In the rows, 128 means zero.
Y: rows in 3 groups, each row roughly a mix of its group's directions:
Y (77 x 10):
[[182 158  71  95 135  98 119 115 140 110]
 [143  93 130 187 161 161 109 158 151  97]
 [ 64 135 159 150 177 108 125 151 137 156]
 [ 75 104 164 150 103 116  98  93  86 119]
 [ 86 138 141 109 144  54 159 144 111 140]
 [ 70  95 172 173 121 156 126 124 107 137]
 [112  72 168 174 137 122 114 130  99  89]
 [157 143 108 139 123 178 123 102 192  97]
 [126  90 158 152  79 138  95 113  75 110]
 [126  97 134 178 182 143 104 174 149 116]
 [190 122 154 141 109 165  73 141 116 123]
 [ 80 135 127 127 107  76 179 123  90 111]
 [130  88 164 139  71 134 106 124  74 111]
 [139 122 168 156  97 173  88  80 137 109]
 [136 123 202 138 107  98  81 132 102 133]
 [ 93  92 173 166  99 146  99 113  87 123]
 [139 170  98  83 164  96 152 135 172 139]
 [ 90 153 121  93 162  97 178 138 166 148]
 [151 128 111  70 107  87 129 137  74 153]
 [ 76 133 134 121 111 109 179  96  78 112]
 [204 122  82 133 116 158 137 150 130 113]
 [103 108 140 153 184 107 114 187 114 152]
 [180 120 122 147 114 174  78 141 170 129]
 [119 122 177 144  83 169 104  78 114 114]
 [182 114 104 141 102 194 104 143 123 122]
 [ 69 157 158 117 100 104 158  91 108 151]
 [ 74 135 127 120  57 129 168 118 139 131]
 [118 107 151 189 118 166 131 102 151  81]
 [ 66 105 154 153 109 111 106  89  89 119]
 [161  98 119  75 163  93  84 147 114 122]
 [184 119 101 149 112 174  92 150 165 124]
 [118 123  97 105  74 140 170 170  90 142]
 [110 162  91  84 150  71 150 108 148 126]
 [114 168 133 142 192 142 104 122 177 152]
 [120 115  60 128 123 115 195 126 124 113]
 [166 140  71 130 155 150 172 153 164 131]
 [188 120 135 139 177 145  72 141 138 131]
 [ 69 136 181 112 106  89 145 104 112 140]
 [119  93 148 114 192  99  79 147 137 115]
 [153 161  90 128 155 164 123 150 191 143]
 [178 117 108 156 107 190  95 125 148 111]
 [ 91 106 175 136 101 113 131  73 105  94]
 [177 108 155 157 105 177  85 145 110 124]
 [123  90 171 143  77 136  99 121  77 116]
 [107 162  89  90 154  72 149 104 150 126]
 [ 63 144 168 150 155 131 128  99 170 124]
 [186 120 138 138 178 139  71 142 141 133]
 [161 146 100  54 104 102 127 117 107 147]
 [ 66 149 163 149 154 136 129  99 177 126]
 [ 98 138 113 129 166  60 168 127 104 111]
 [123 141 131 154 149 170 117 105 201 101]
 [116 137  92  92 178 131 144 146 179 164]
 [158 130 118 116 162  99 100 185 170 159]
 [186 131  96 122 109 170 119 107 168  94]
 [ 90 129 156 132  74  99 157 119  76 114]
 [113 137  88  93 187 118 154 145 165 157]
 [133 117 132 140  47 171 132 126  97 116]
 [121 118 129 128  58 160 151 127  72 118]
 [ 71 127 174 133 160 118 110  91 163 109]
 [106 155  98  99 165 103 181 139 170 143]
 [112 107 180 160 107 147  72 111  95 125]
 [152 161  88 113 174 133 159 148 180 141]
 [117  91 160 111  67 108 136 129  76 114]
 [ 75 134 124 121  61 127 175 115 122 125]
 [ 91 117 172 137 125 131 118  67 152  85]
 [ 82 137 145 193 124 139 164 155 110 154]
 [139  94 155 164  90 157  83 118  84 113]
 [100 130 126 159  58 135 153  95 123  91]
 [151  97 125 188 146 170 115 149 154  91]
 [132 134  93  96 200 131 137 143 162 158]
 [ 94 130 178 117 131 166 117  61 128 134]
 [ 95 136  96  78 164 122 170 147 144 167]
 [200 119  89 113 101 158 119 119 139  98]
 [142 124 195 115 132 102  76 152 120 160]
 [ 94 165 116  94 171  91 156 123 169 145]
 [ 85 132 124 147  63 132 166  94 126  99]
 [145 128 106 161 177 159 112 175 174 132]]
which group is each row in? (one row of each group first):
[173 123  96 144 126 183  99 133 179 125] : J
[161 111 112 111 185 132  82 155 167 114] : X
[130  96 147 132  73 117  97 106  71 103] : V

[150 120 113 184 150 178 122 154 171 109] : X
[103 182 115 124 157 145 137 134 188 164] : X
[199 136  75 108 111 156 126 143 140 125] : X
[166 110 131 167 132 196 137 168 141 138] : V
[156 118 159 174  94 132  99 107  86  86] : J
[140 152 100 173 146 175 141 164 174 144] : X
